One turn moves each row of this set onto another row. After a few examples, where does it send each row asked below?
Tizug: [-10  24 -19 -12 -11  -3 -11  25   2  -4   5 -49  -7  33  -8 -25 -41  26]
geliv: [ -6  -3  -2  34   0  44  -4 -17  11  -8  42  39   3 -21 -12  37  -7   7]
debi: [-13  20 -21  -9 -17  -8  -6  21   0  -2   2 -51  -8  31  -6 -24 -38  30]
pap: [-16  14 -20 -12 -12  -8  -1  25  -1   3  -3 -51   1  30  -8 -27 -40  27]
gik: [-28 -45  -2  36   3  28  19 -12  -3  18  13  33  25 -24  -1  20  -8  13]
bef: [-15 -27  -1  25  24  44   6 -11   7   0  24  47  27 -12 -10  27 -14   2]
tudup: [-10  13 -16  -4 -13   6  -2  20  -8  10  -1 -53   2  32 -15 -22 -46  15]
deti: [ -2 -15  18 -12  31  26   4  13  21 -18  16  54  24   1 -13   8  12   9]
Mutun: [-15  -8  17  14 -37 -21  13  10  10 -25  22  18  -7 -37   2  12  34  38]
veva: [  8 -22 -22  30  -8 -23  18 -38   2  -6 -11 -36 -20 -32  12  10   8 -20]
zira: [ 30  -8 -28   5  42   9   1 -30  13 -31  -6 -12  -4  -4   3   9  -7 -43]
Gazo: [-27 -44  19  -2  -4 -19  30  19   3 -14  -7  28  27 -24   2  -3  21  30]
beza: [ 27   9 -25  22   3  -4  -3 -39  16 -28  10 -23 -30 -23   5  19   8 -31]
vot: [ -6  17 -13  -5  -9   9  -6  20  -6   4   3 -51   0  35 -18 -21 -48  14]
Kir: [ 28   2 -41   3  42  30  -1   7  14 -56  10  -4   5   2  17  -2 -10 -22]
kad: [-21 -16  20  21 -38  -8  15   0  11   5  20  22  -6 -36  -3  13  31  35]
lodo: [ -1 -46 -37  11  32   6  29   8  -4 -22 -27 -15  26 -11  27 -20  -7 -10]
Taf: [ 24  20 -40  29 -18  10  -2  -7  11 -48  30 -25 -32 -27  21   9   9  -1]
beguv: [  7  14  14  -6  -7   4  -5  13  25 -51  37  38  -5 -16 -11  19  21  22]
ponak: [-10  16 -20 -14  -5  -3  -6  26   0  -2  -2 -47   1  35  -8 -27 -44  25]
Parap: [ -7 -31 -37  38 -23 -14  29  -3  -8 -14  -5 -41  -7 -40  30  -7  11   9]
gopeb: [-22 -23  -3  46 -21  23   9 -21   2  10  36  25   3 -37  -5  34  -1  18]
zaget: [ -9  16 -15  -2 -16   2  -6  18  -9  10   4 -54  -2  28 -15 -22 -45  17]
Mito: [ -8  22 -14  -2 -16   6  -8  19  -6   4   4 -53  -3  31 -14 -19 -47  13]
situ: [-25 -50  18   1   4  -2  25  11   8   9  -6  36  29 -17  -2  -3  18  23]
duka: [  4  17  19   4 -13  19  -8   4  27 -26  43  40 -10 -15 -13  23  24  21]
kur: [  6 -41 -25  13  30 -14  21 -31   1  -7 -28 -23   5 -16  10   0  -2 -34]
gebas: [ -4 -20  16 -21  29   6   9  24  19 -41   7  47  30  -6  -9   3  12  12]

geliv goes to gopeb
lodo goes to Kir
gebas goes to beguv
Now these:
debi goes to pap
situ goes to deti
beza goes to veva

One turn moves each row of this set onto another row. After a few examples, where does it send each row asked below?
Dizud: [ 14  -7 -13  -1  54 -31  59  18  12  36 -17   5   7 -10 -13   2 -11 -11
  26   7 -10  -2  -6  11  24  44   3 -24  33  22  -3 -38 -37   9   4   3
 -22 -20  30  30 -25 -30   1  -5  -4   7]
Memi: [ 31  16  11 -32 -27  26 -11  14  -6   0  27  12  21   0  -8  18  25   7
 -25 -15  -8 -10 -10  -3  10 -18  -3   9 -16 -15  35 -10 -16  33 -15 -12
  59   8  22 -34  18  10   4  42 -15 -38]
desoz: [ 11 -13 -13   2  47 -19  43  18   8  35 -22  -3  -4 -30  -3   9 -25 -17
  28  -6  -8  -1  -1   8   5  50   1 -15  31  12   5 -36 -43   3  -3   6
 -20 -21  28  52 -22 -36   0   0   6  12]
Mivam: [-26  -7  -2   1 -20  20  27   9  12 -40  10  -3   1  15 -29  20 -22  20
   4  12  20  22  22 -40 -23   3 -48   5 -27  25   0  39   2   6   3 -29
 -13  12  13 -45  17   8 -20  26  19  -8]
zirib: [-35  -8 -18   2  -4  23  16   8  18 -33   8  -2   1   9 -31  18 -12  20
  -5  11  24  10  27 -56 -33  11 -48  10 -27  19  15  35  -8 -16  -1 -23
  -8   5 -12 -44  16 -13  -4   5  14   0]
vulis: [ 54   3   7  -3  21  21 -10   0 -19 -34 -21  -9   8 -23  19   3  24  -8
 -12   7  43  31  27 -28  -4 -36  35  15 -35  -1  -4  17  -5 -19 -26 -11
   5   4  18 -15   7  15  26   6  -2  45]
Koziv: [ 11   5 -31 -14  11 -40  41  -9 -17  25 -31   4 -43 -36   5  -5 -43   5
   4 -25   2 -26  29  40  32  17  26  -2  -4   7 -31   2  28  17 -12 -18
   8 -12   8  39 -17 -10   7 -10  10 -22]
sabol: [ 17  19  18 -14 -30  10 -26   6 -19   4  41  -4  16   2  -7  18  13  -3
 -16 -13  -9 -10 -11   9  13 -25  -2  16 -13  -5  31 -17 -36  44 -16  -2
  31  27  35 -31   3   9  11  44 -29 -28]
fitef: [-30   3 -44  32  14  28 -14  24  33  -4  31 -10  22   2 -27 -15  16  17
  21  10  -5 -17  -1  -3 -16 -29 -10  18 -33  -1  37 -23   5 -27  20   9
 -11  40 -10  27  -6   0   7  14 -18  -1]
Mopo: [ 44  18   1   7  35  30 -15  13  -8 -35 -10  -4  14 -29  31   4  27  12
  -9  20  35  16  32  -9  -3 -21  38  22 -47  -8  -2  29   6 -18 -34 -19
   5   6  15  -1   8   9  19 -12   2  40]
Fofab: [ -7   9 -49  43   5  22 -22  17  25  -9  37  -4  30   9 -16 -27  11  25
  27  13  -6 -21  -1  23   7 -28  -7  30 -34  -6  29 -19   9 -13   2   9
 -15  45   7  25 -13  -1  18  10 -16   9]
Laku: [ -5  -9   5   8  32 -52  34  17 -35  30 -15   7  -5   3  23  12 -43 -20
  -2  -6 -16  16   2  -5   1  54  -9 -11  15  -5   7  -8 -22   2   9  15
 -23 -45   3  28  10 -38   2 -27  -9 -24]
somo: [ 20 -10   4 -21  23 -30  28 -35 -22  34 -24  44  -7 -12  18  -7 -31   2
  30 -35   2  -9  14   6   5  18   3 -15  18 -11 -14 -18  12  39   9 -33
  17  13   8  36 -30  -4  -2 -23  31 -45]
pek: [ 27  -4 -30 -18   7 -43  24   2  -5  23 -37   7 -45 -39   3  -4 -52   1
  -7 -28  10 -23  25  25  25  30  29  -5   9 -10 -22   9  20  16  -3 -25
  -3 -17  17  41  -2 -21   1  -7  22 -25]
pigek: [ 19  34  16 -28 -34  14  -2  13   3 -11  39  -3  31  12   2  15  10  12
 -14  -5   2   3 -12  10  14 -15 -21   1  -3  -9  36 -16 -18  45 -23   2
  42  29  27 -32   2   5  -9  50 -18 -33]
fir: [ 52   7 -13 -13  14  39 -14   5  -6 -21  -4  -3   7 -35  15   7  35   7
 -11  12  37  23  15 -11  -8 -25  55  18 -40 -16   5  11  12 -16 -26 -21
  30  -6  14 -10  12   4  30   6   1  27]
bes: [ 33 -15  -2 -18  24 -24  16 -18 -19  45 -24  32  -7 -19  19   5 -35  -1
  29 -27 -16  -1   7   4  -5  25 -10  -6  12 -14 -21 -22  18  38  17 -25
  19  -1   9  52 -27 -10   5  -5  32 -46]
Zedo: [-14   0 -38  45   7  23 -17  18  15 -10  31   2  26 -15  -9 -36   6  14
  23  24  -4 -10  -3  16 -14 -27  -6  20 -36   3  32   0  17 -23  30  -6
 -17  52  11  33  -9  11   9  13 -16  14]
vuve: [  2  -3   4  24  35 -43  42   9 -33  27  -6  17   5   0  12  18 -35 -23
   2   8 -12  17   5  -4   4  61   7 -18   7  12  11   0 -11   1  -4  10
 -29 -42   0  22  -5 -38   5 -37 -21 -24]
Retol: [-13   1  -4   6  -4  24  20  -3  11 -51   4   2  10  20 -13  19  -5   2
  -5   7  35  12  35 -52 -18  13 -57  -4 -24  23  -7  45  -4   6  -2 -24
  -8  14   3 -39  22  -7  -7  12  17  -6]

pigek goes to Retol
vuve goes to Koziv
Now these:
sabol goes to Mivam
fitef goes to Memi
desoz goes to bes

